(in the rows, 128 means zero)
The same turns and mirrors carry the whole set onto itself and the rows of a family onto each other. Which other rows belong to the same family as each row named below? List them in the order they appear above.
These 30 rows form 6 families of 5 rows each.
bano: [130 157 146 155 136 141 135 126 143 125 119 154 157 132  98  96 124 153
 144 123 114]
Sapen: [103 138 103 137 118 134 117 105 111 137 154  98 118 126 148 146 124 130
 130  79 139]
vudu: [129  85 123 127 124 117 109 105 121 124 141 141 113 147 129 147 115 135
 123 130 172]
lar: [131 131 126 111 101 151 147 128 137 144 136  99 145 128 130 103 130 145
 133  85  97]
vuvu: [134 139 150 133  76 119 154 122 126 151 144 123 151 121 108 120 143 142
 122 103 138]
nel: [134 153 129 133  87 136 136 128 132 144 144 108 162 110 128 107 133 130
 131  89 115]
vivaf: [133 129 104 104 115 109 118  93 116 156 141 120 127 135 143 139 137 118
 122  88 152]
zovum: [118 152 118 156 126 146 142 135 141 118 148 156 159 130 106 109 146 142
 139 113  99]
vugud: [129  97 110 126 143 122  96 104 136 127 146 144  98 113 102 132 114 127
 134 129 151]
Kofev: [126  97 120 153 157 131 102 121 128 107 133 174 132 140 118 102 110 153
 127 123 130]
Niv: [119 123 120 151 167 139 104 115 136 101 120 156 121 141 123 114 106 151
 119 126 142]
ladu: [120 106 126 144 149 152 126 117 137 124 117 177 154 162 136 115 105 139
 117 112 139]
zuzip: [121 122 122 115 138 130 125 106 141 120 138 138 108 142 113 161 130 141
 142 143 168]
zaz: [126 149 136 144  91 139 148 123 129 163 136 128 163 125 120 114 129 134
 142  79 110]
Nalo: [135  94 114 123 132 132 118  99 128 116 137 134  95 134 131 151 113 124
 111 113 164]
difo: [130 124 116 123  93 116 131 110 126 162 153 116 108 118 128 152 138 125
 135  80 139]
podu: [134 111 124 141 142 154 106 121 151  93 119 147 147 138 110  95  96 133
 124 115 139]
Vut: [116 160 132 156 120 121 115 147 151 125 129 134 153 135 111  89 132 160
 133  96 121]
notut: [110  99 112 137  98 120 119 100 105 162 157 126 122 116 139 135 119 128
 113  92 147]
goki: [141 134 133 143 135 146 135 139 138 129 147 137 131 138  91  91 120 145
 151 121  89]
nov: [143 104 125 130 157 122 103  95 116 116 137 138 118 145 124 141 135 127
 131 109 174]
sero: [133 154 132 155 147 112 125 131 139 145 132 165 135 126 106 101 146 142
 141  93  99]
Meke: [155 142 145 130 100 144 159 106 119 129 139 117 144 115 109 120 133 109
 125  84 115]
miv: [127 113 130 168 163 152 117 120 126  92 139 158 146 147 113 117 130 141
 133 114 138]
lelis: [138  89 134 137 147 114 138 117 124 137 132 127 123 133 137 143 114 128
 120 134 173]
betid: [128 155 110 111  89 133 153 114 135 153 148 131 157 126 125 121 142 121
 126  99 110]
lav: [123 128 117 122  91 109 115 115 123 153 152  98 124 127 139 149 136 128
 130 103 155]
vomar: [121 119 121 113 122 109 134 121 135 158 133  92 120 119 148 141 144 147
 128  99 146]
sefiv: [142 142 135 146 131 140 126 134 142 115 134 153 154 111  99  84 129 147
 137 111 100]
nad: [129 103 124 171 166 130 121 134 120 131 145 155 127 150 123 108  97 135
 133 128 128]

The rest of the family of zaz: bano, Niv, Nalo, difo
The rest of the family of notut: vuvu, vugud, podu, Vut
The rest of the family of zovum: vivaf, nov, miv, betid

The same turns and mirrors carry the whole set onto itself and the rows of a family onto each other. Which other rows belong to the same family as each row named below? List them in the order they appear above.
These 40 rows form 5 families of 8 rows each.
susu: [118 128 145 183 139  93 134 127 154 137 145 147 155 155 130 100 117 134
 126 158 139 120  89 130 160 123 174 106 132 131 162]
zan: [109 126 155 162 134 104 135 119 151 128 141 149 160 153 114  79 124 148
 130 182 145 132  81 136 160 107 163 130 125 122 153]
taf: [109 138 113 138 154  96 171 110  99 149 139 155 110 131 137 102 152 109
 116 134 128 158  96 121 142 106 127 118 123 130 128]
lason: [111 118 129 124 150  81 139 138  93 146 129 115 135 135  82  71 169 145
 133 133 144 132  83 138 117 116 111 129 100 134 123]
guba: [143 108 142 142 150  66 125 118 120 144 155 114 133 128  87 159 126 156
 148 119 128 141 113 162 136 117 149  99 126 109  98]
nav: [156 118 156 130 137  85 111 113 120 142 145 106 140 124  74 146 118 163
 152 138 133 145 106 143 158 111 147 120 135 100 104]
tinu: [154 121 142 132 142  77 133 140 125 158 127 126 142 134  99 168 141 150
 132 126 125 115 110 121 154 134 151  93 150 136 104]
pom: [102 147 141 160 146 116 141  95 130 130 156 158 132 147 138 116 121 117
 147 142 141 179  99 130 148  97 145 140 125 109 144]
vagok: [121 138 139 150 150 113 146  88 123 141 154 169 114 145 128 120 119 141
 147 159 124 176 103 115 150 107 152 138 125 114 149]
lefa: [101 145 126 127 152 103 159 109  98 147 142 155 119 136 126 119 167 115
 141 125 135 177  99 117 136 109 112 137 123 127 119]
fodu: [147 118 162 146 138  85 118 115 119 147 160 121 158 136  90 166 121 166
 162 124 131 154 124 159 141 122 143 119 128 122 111]
pil: [ 95 117 115 143 158  74 158 125  96 143 142 128 124 139 105  84 172 123
 122 121 140 139  83 148 118 119 116 107 102 136 122]
vukot: [139 117 149 138 147  85 115 121 108 144 152 125 127 128  86 163 122 151
 167 123 133 155 135 145 156 125 144 106 147 108 109]
gom: [156 130 152 116 132  97 129 132 123 153 117 125 145 134  89 149 146 154
 131 150 133 123  96 103 175 127 145 115 159 130 108]
Segos: [133 123 146 159 138  85 133 152 145 152 121 134 159 155 112 127 146 143
 122 144 139  94  89 113 158 143 161  93 147 151 140]
konu: [117 140 130 166 146 102 154 102 131 137 151 161 125 137 147 108 112 116
 126 153 128 157 102 128 159 101 161 119 129 114 147]
terek: [ 86 114 127 144 153  81 138 146 100 144 135 121 130 152  88  82 173 127
 149 124 156 132 103 151 110 128 117 115 108 140 135]
Pafa: [ 99 137 116 121 149 104 165 125  96 158 123 150 105 144 120 109 168 110
 136 135 140 153 120 122 130 113 120 128 126 140 128]
fer: [120 137 122 110 148 100 163 118  94 153 125 147 115 125 115  92 154 131
 129 147 130 157 100 118 132  96 116 143 117 124 117]
dile: [101 137 153 179 138 115 126 122 150 129 143 143 166 171 126  98 124 129
 139 148 155 137  86 130 149 121 159 126 125 135 168]
lis: [136 123 143 126 143  95 130 142 109 158 121 135 140 142  95 158 157 146
 140 133 137 125 120 106 170 149 141  95 164 147 120]
Zuli: [106 105 146 162 152  73 109 130 114 131 163 112 136 141  77 109 131 148
 170 122 150 147 116 176 125 122 138 110 112 109 127]
Zomer: [ 98 119 149 177 137 108 131 109 146 131 150 147 149 166 120 102 118 141
 142 168 149 141 113 148 160 122 172 115 130 129 168]
forez: [110 124 157 177 151 108 123 118 146 124 152 158 151 168 114  98 113 156
 147 165 142 141  82 128 150 127 166 120 126 126 166]
tif: [109 101 133 156 156  61 131 120 112 135 161 109 137 137  84 107 144 148
 142 118 140 139  93 178 117 117 135 102  99 117 115]
kofa: [123 110 155 160 141  80 121 119 118 141 166 110 135 153  63 107 134 142
 161 134 145 149  91 182 118 121 132 120 100 122 127]
Nefi: [119 137 138 138 140 109 153 100 125 136 145 159 127 133 128  95 115 137
 137 172 129 166 103 134 152  85 149 146 122 105 134]
vemeb: [155 133 153 123 146 105 135 151 115 154 121 142 137 150  86 161 142 142
 143 136 134 128  97 111 152 139 133 105 162 146 106]
tama: [125 106 149 145 145  73 110 125 113 133 150  96 148 134  64  93 134 164
 152 132 147 135  91 163 128 114 133 123 102 109 121]
rog: [155 134 156 130 134 106 131 133 119 162 124 132 157 147 105 172 138 151
 139 127 132 133 118 113 155 135 141 116 152 149 119]
vun: [119 139 123 123 150 103 165 105  96 165 136 155 103 143 114 112 169 125
 133 142 127 164  96 107 135 119 118 136 116 141 136]
bofer: [156 124 159 139 142  94 124 121 118 146 154 126 127 140  72 161 114 143
 165 132 131 158 110 158 140 116 138 115 137 115 100]
logap: [106 120 135 143 146  85 147 127 100 157 143 123 125 157  78  84 181 130
 139 134 144 139  80 146 114 131 112 125  96 152 139]
Gil: [ 93 121 134 134 154  79 145 133  94 147 145 131 145 145  94 100 190 137
 143 116 146 150  86 140 117 129 103 124 107 145 120]
boga: [124 126 154 141 130 101 133 143 142 144 115 137 165 155  99 102 156 149
 121 170 146 106  76 108 170 134 150 114 146 148 140]
Vasiv: [126 137 153 154 134 113 130 147 135 151 117 136 172 169 114 125 149 137
 126 138 150 111  93 106 152 142 145 114 143 166 152]
nebu: [122 125 156 155 150 105 126 158 135 137 123 149 160 172  95 113 147 153
 137 151 147 110  73 110 148 150 145 104 146 156 144]
norip: [107 115 150 159 138  99 128 143 132 144 125 138 162 168 102 111 157 148
 131 155 152 108 100 121 164 152 155  96 146 160 158]
dat: [107 136 131 146 142 116 156  96 123 144 145 161 113 145 134 124 120 119
 142 157 133 170 132 135 152  99 154 132 132 117 143]
nug: [109 105 156 159 146  70 118 125 112 137 166 115 163 147  79 114 153 162
 161 119 145 147  98 176 119 128 125 118 101 131 123]

The rest of the family of Pafa: vukot, terek, lis, Zuli, Zomer, norip, dat
The rest of the family of tinu: susu, taf, guba, pil, Segos, konu, tif
The rest of the family of vemeb: vagok, forez, kofa, vun, bofer, logap, nebu
The rest of the family of boga: zan, lason, nav, gom, fer, Nefi, tama

The same turns and mirrors carry the whole set onto itself and the rows of a family onto each other. Which other rows belong to the same family as each row named below? List them in the order they appear above.
These 40 rows form 8 families of 5 rows each.
sol: [127 131 124  80 138 136 153 144]
sukun: [134 117 135 124 118 109 156  99]
popo: [128 131 124  84 133 134 163 135]
muk: [154 116 141 108 115 129 120  93]
lam: [ 98 103 123 125 120 155 136 126]
Sagu: [140 131 123  82 127 141 160 124]
butef: [119 113 168 102 129 124 127 145]
vinag: [139 145 148 104  98 134 122 144]
bis: [106 115 139 123 132 100 152 132]
defel: [145 130 125  77 130 145 145 129]
dotil: [118 143 102 119 142 143 125 155]
siz: [141 114 169  97 123 136 116 129]
gova: [ 99 101 126 120 120 160 119 133]
natuz: [123 146 149 107 103 126 128 156]
tup: [114 134 114 124 150 125 106 107]
Sipal: [115 103 123 122 112 166 128 108]
nizu: [146 147 145 109  92 134 133 128]
nin: [114 114 164 113 127 115 151 136]
damed: [124 144 144 116 103 120 145 148]
Kad: [136 143 104 110 136 155 110 140]
kosom: [142 110 134 151 150 134 129 140]
gebe: [112 134 113 131 147 120 117 102]
kep: [148 111 135 153 145 140 129 128]
lefe: [117 135 111 127 144 123 113  98]
zup: [145 143 100 118 126 157 128 119]
kadog: [148 111 135 150 147 140 124 132]
zafe: [111 114 144 109 140 111 111 149]
Sitol: [112 103 125 116 116 167 113 122]
zet: [149 117 165 104 115 136 135 107]
sose: [132 115 163 116 117 125 160 113]
rimaf: [115 141  98 125 135 136 148 141]
ludo: [143 110 137 152 147 137 133 132]
mefa: [134 143  97 128 128 144 151 118]
matel: [135 131 128  73 135 143 142 142]
vego: [110 136 113 127 148 122 112 108]
nuze: [117 135 115 126 148 128 107 101]
rol: [104 102 120 128 112 156 142 113]
sutef: [146 111 136 148 149 139 122 138]
Mogo: [142 117 147  98 128 129  93 127]
fol: [137 145 143 116  95 125 149 130]

The rest of the family of zup: dotil, Kad, rimaf, mefa
The rest of the family of sose: butef, siz, nin, zet
The rest of the family of gova: lam, Sipal, Sitol, rol
The rest of the family of lefe: tup, gebe, vego, nuze
The rest of the family of bis: sukun, muk, zafe, Mogo

The same turns and mirrors carry the whole set onto itself and the rows of a family onto each other. Which other rows belong to the same family as each row named below? List them in the order they appear above.
These 18 rows form 6 families of 3 rows each.
Y: [128 116 138 125 139 137 147 122 121 122 139 108 113 127 184 128 100 144
 147 161]
R: [168 144 140 139 125 113 115 131 103 120 123 135 133 121  89 120 132 125
 130 128]
M: [111 122  90 120 114 130 137 129 175 128 142 153  98 112 117 132 130 128
 118 143]
L: [161 147 135 142 150 121 132 132 116 140 112 145 139 126 102 104  98 130
 136 125]
H: [130 127 152 141 126 120 138 115 112 109 139 112 124 121 170 156 119 146
 162 143]
X: [173 137 132 147 147 114 121 118 103 132 131 142 123 124 102  94 131 125
 134 119]
B: [113 109  96 128 108 128 112 122 150 110 140 142 115 118 123 161 145 110
 120 138]
K: [114 100  81 127 120 126 115 118 150 123 150 148 109 130 125 133 150 108
 125 134]
C: [124 116 137 135 145 120 144 111 113 122 147 114 110 126 181 135 127 144
 166 131]
F: [107 110  81 110 121 127 125 137 158 130 132 153 129 136 114 134 124 111
 126 140]
Z: [124 122 141 123 128 124 144 106 118 132 129  97 111 131 185 141 111 133
 148 136]
G: [178 137 136 121 148 126 128 137 108 135 115 124 120 119 108  93 115 124
 113 136]
T: [120 135 140 120 130 120 165 125 139 129 141 117 100 114 167 131 109 163
 159 146]
W: [164 156 138 129 136 115 145 135 129 139 123 140 108 107  95  96 118 143
 126 126]
D: [173 146 139 143 129 119 123 112 108 140 113 124 125 128 107  99 112 113
 120 128]
N: [121 104  87 119 126 146 119 125 160 124 133 142 105 119 131 133 127 104
 100 150]
A: [111 122 133 119 151 125 153 128 129 133 123 118 124 125 175 148 104 143
 162 130]
V: [115 107  87 116 102 128 116 113 154 129 134 132 111 136 125 133 132  98
 111 144]

The rest of the family of A: L, F
The rest of the family of M: T, W
The rest of the family of G: Y, N
The rest of the family of V: Z, D
The rest of the family of R: H, B

The same turns and mirrors carry the whole set onto itself and the rows of a family onto each other. Which other rows belong to the same family as each row named below? List them in the order they appear above.
These 36 rows form 6 families of 6 rows each.
badug: [142 115 145 125 141 152 130 143 115 116 135 139 138 125 116 155 126 136
 156 142  96 117 120 107 122 109 101 127 114 147 145 108 128 108 121 125
 122 127 146]
Riru: [127 125  98 171 154 107  93 134 154 108 132  84 118 153 170 130 126 145
 134 130 124 143 113 135 176 112 185 129 131 141 155  86 158 116 131 137
 119 107 124]
ruv: [147 103 137 113 133 137  92 160  93 123 123 124 128 108 108 107 155 112
 158 142 126 128 136 113 114 109 106 119 132 139 159 133 133  97 112 128
 114 172 133]
Godu: [152 111 128 106 149 145 101 149 104 115 140 137 127 105 107 118 150 112
 142 145 115 132 143 127 105 105 116 142 136 154 168 140 152 121 122 110
 112 167 136]
suvag: [138  90  90 149 116  98  83 127 142  99 133  84 124 125 125 123 135 124
 152 120 171 155 139 159 158 100 172 125 150 136 158  93 137 123 134 148
 113 122 102]
Nevof: [149 122 102 140 128 107  74 142 120 115 132 110 118  96 100 102 146 115
 140 132 150 127 135 148 163  97 152 152 148 137 161 138 147  98 107 112
  92 168 140]
Fenok: [137 115 137 138 161 138 115 144 138 114 126 109 141 159 161 139 125 141
 136 153 102 131 106  95 135 114 136 113 115 150 143  85 150 121 128 156
 150  95 129]
seg: [144 107  84 154 126  96  73 143 153 105 130  90  94 106 110  86 133 140
 140 138 169 151 128 149 157  93 173 135 148 134 150 104 143 120 120 142
 120 130 130]
bil: [161 104 101 133 125 119  66 152 120 115 130 108  96  87 101  85 144 128
 153 132 152 145 144 143 131 100 141 134 147 130 161 125 135 118 112 125
 111 172 136]
Seteb: [134 124  86 164 135  91  74 132 149 108 134  91 118 122 130 106 133 123
 131 126 157 147 125 152 181 103 185 138 146 142 159 112 155 106 117 125
  96 134 124]
lef: [159 106 126 127 126 138 104 138 104 129 126 108 121 115 115 114 149 121
 161 133 109 122 141 106 128 119 103 131 130 132 176 153 145 109 111 112
  86 160 138]
sovif: [137 105 103 129 137 109  86 142 121 110 141 122 119  94  98  94 149 107
 137 137 154 149 146 149 122 102 145 136 152 155 172 140 151 117 119 117
  97 165 116]
Vif: [121 115 120 126 168 144 128 145 143  95 134 104 123 159 157 149 140 149
 137 152 100 134 108 115 126 106 153 126 120 159 154  87 159 129 153 136
 143  96 131]
tanu: [134 120  92 159 142 109  96 138 172 101 131  88 102 138 138 109 119 154
 135 146 144 149 105 129 160  97 178 125 128 141 138  85 149 125 131 146
 137  93 138]
Das: [133 100  90 139 121  91  80 141 148  96 126  82 125 130 116  97 141 118
 134 144 182 148 128 138 166  94 173 120 149 143 156 103 150 109 125 154
 123 124 112]
sisem: [131 108 107 146 144 104  99 137 162  99 128  87 136 157 149 122 125 136
 127 151 147 143 111 118 162 101 170 115 133 148 147  80 156 121 131 164
 143  90 116]
Vel: [149 110 133 121 118 140 100 149 103 114 135 136 136 103  94 133 137 111
 160 122 124 130 134 126 122 109 109 120 127 145 159 126 125 103 111 108
  97 158 134]
Bovis: [133  96 105 152 138 110 115 124 156 102 132  88 128 149 148 144 121 148
 147 141 142 142 125 139 155 102 165 132 138 138 144  74 142 129 145 163
 139  87 113]
bige: [150  95 101 141 110 110  89 134 119 112 129  85 114 104 105  94 152 123
 151 125 149 128 149 124 151 109 132 130 153 132 185 141 146 113 112 119
  82 164 124]
pifig: [143 116 136 105 165 163 121 152 116 107 136 130 128 136 136 145 146 133
 141 151  86 123 122 111 106 108 119 135 120 156 159 116 154 126 139 121
 135 132 143]
mezub: [154 116 144 127 147 155 123 138 115 134 124 109 130 141 141 136 143 136
 155 137  81 118 117  96 129 122 107 133 112 134 161 135 150 117 115 126
 108 113 149]
doz: [145 113 153 122 154 153 111 157 105 125 125 128 136 134 141 133 140 128
 151 150  93 125 119  93 111 116 104 115 115 145 151 112 139 108 119 138
 135 134 139]
Vol: [137  92  92 154 116  97  94 128 148 100 130  66 114 119 118  97 148 140
 133 124 162 130 133 132 173 104 169 128 160 135 178 110 153 123 114 137
 100 122 116]
lod: [107 108  96 150 155 111 113 138 159  92 136  90 114 148 149 123 138 144
 131 144 141 150 114 136 144 104 184 122 139 159 159  86 159 127 150 141
 129  96 112]
rofa: [136 127 122 152 170 142 113 144 131 115 128  94 116 156 179 152 132 160
 145 142  86 121 114 115 154 115 153 134 118 138 154  83 151 117 137 137
 135 114 140]
kapip: [142 113 132 139 153 142 128 132 143 120 123  88 131 155 154 138 135 152
 137 136  93 119 102 104 151 116 143 133 118 138 154 104 158 128 121 144
 126  72 143]
fas: [134 108 131 141 149 137 138 129 141 109 134 115 134 147 143 161 118 152
 150 151 105 123 115 112 138 106 127 133 121 144 138  81 138 123 139 151
 143  92 135]
devoz: [115 103  88 151 139  93  92 136 149  99 140  97 112 117 120  95 144 123
 130 137 167 160 133 153 143 101 180 129 155 159 166 111 154 122 133 132
 107 130 106]
mik: [160 128 135 129 154 164 100 157 123 115 129 125 113 134 145 133 125 144
 154 138  80 133 116  95 115 114 116 117 106 138 148 105 141 123 124 120
 132 135 158]
bopul: [146  96 105 134 107 112  78 142 115 104 134 109 128 102  97 115 142 104
 159 111 162 150 146 151 140 105 146 119 144 138 166 119 128 111 118 121
  91 156 112]
terof: [141  96 105 123 115 105  76 152 116 108 124 103 120 105  97  91 157 108
 151 140 171 142 141 135 140  97 140 123 151 138 163 128 139  97 116 136
 107 166 120]
Poga: [170 114 128 121 139 150  79 161 106 119 130 126 105 101 117 110 140 131
 159 131 107 134 139 116 110 109 110 126 126 132 159 125 133 118 114 114
 116 173 151]
zif: [151 124 138 130 164 156 110 153 102 121 125 115 117 128 148 148 145 152
 155 146  79 103 124 113 136 110 120 148 121 133 156 108 142 109 128 122
 129 148 153]
Sanuv: [141 128 117 147 156 143 108 145 157 106 130 107 112 152 156 134 114 156
 141 145 100 140  99 102 141 106 148 117 106 143 136  85 148 125 135 136
 143  94 150]
litus: [158 124 127 122 144 141  93 153  97 123 129 122 117 100 108 125 152 130
 151 142 111 106 135 129 140 101 119 157 136 132 161 135 141  99 111 110
 107 175 154]
dadom: [133 101 107 154 137 112 113 128 160 105 127  67 123 145 143 119 139 154
 127 128 133 126 110 122 173 105 176 130 142 137 163  92 159 130 119 150
 122  78 125]

The rest of the family of tanu: seg, bil, mik, Poga, Sanuv
The rest of the family of zif: Riru, Nevof, Seteb, rofa, litus
The rest of the family of Vol: lef, bige, mezub, kapip, dadom
The rest of the family of sisem: ruv, Fenok, Das, doz, terof
The rest of the family of fas: badug, suvag, Vel, Bovis, bopul

